In the data rows, zero lies at 4.5, halfway between 4 and 5.
Here are some points:
[6 2 4 4 4 3 4 7]
[7 3 3 4 4 4 4 7]
[6 4 3 2 6 4 4 7]
[6 3 4 4 4 4 4 7]
[1 3 6 4 4 3 6 8]
[6 4 3 4 4 6 3 2]
[4 4 8 4 4 4 4 6]
[4 7 7 4 7 9 2 3]
[3 2 6 4 4 4 4 2]
[4 3 6 4 4 3 4 9]
[6 6 6 4 4 4 4 3]
[6 2 6 2 6 4 2 3]
[3 0 6 3 4 1 1 1]
[6 1 2 3 4 4 3 7]
[3 6 3 4 1 2 4 8]
[3 9 1 9 0 4 9 6]
[8 7 0 4 7 4 3 0]
[0 4 4 6 6 2 4 0]
[3 6 6 4 2 1 4 6]
[4 4 6 4 3 7 3 3]
[6 7 6 4 4 4 4 6]
12 more points follow, each with its number after it:
[9 3 4 6 7 6 4 2] 0
[6 3 3 4 4 3 4 8] 1
[4 3 3 4 4 4 4 8] 2
[6 3 3 4 4 4 4 7] 3
[3 2 6 4 4 4 4 6] 4
[6 2 4 4 3 4 4 7] 5
[4 4 4 4 4 4 4 3] 6
[0 4 3 4 4 2 4 4] 7
[4 3 6 4 3 3 4 4] 8
[6 3 4 4 7 4 4 3] 9
[6 4 4 4 3 2 3 8] 10
[3 2 6 4 6 4 6 4] 11
Which of these numbered points is nearest to each point below by angle, seen from the average point of the first points? Its number follows each.
[6 2 3 4 4 4 4 8] > 3
[2 2 7 3 3 3 4 3] > 8
[6 3 4 4 4 7 4 3] > 0
[4 2 6 4 6 4 4 4] > 11
[2 3 4 4 4 3 4 4] > 7
[4 9 3 4 4 4 6 0] > 6
Here are 12 other points, each followed by its number:
[4 3 6 4 4 6 6 3] 0
[2 3 4 4 4 2 6 6] 1
[9 2 4 2 4 4 6 4] 2
[3 9 4 9 0 4 9 6] 3
[3 3 6 4 4 4 4 3] 4
[4 3 4 4 4 4 4 3] 5
[0 9 2 4 4 4 4 0] 6
[0 6 1 4 4 3 2 1] 7
[6 9 2 6 4 4 6 0] 8
[9 4 6 1 6 4 6 6] 9
[4 4 4 4 6 4 6 4] 10
[6 4 6 4 4 6 4 2] 11
Which of these numbered points is nearest to each point below by angle, seen from the average point of the first points? Its number follows each.
[8 7 6 4 8 8 4 1] > 11
[0 3 3 4 4 2 4 2] > 7
[3 3 4 4 4 4 3 3] > 5
[6 4 6 4 6 4 4 6] > 9
[4 3 6 4 4 4 7 3] > 0
[3 3 4 4 4 1 4 2] > 5
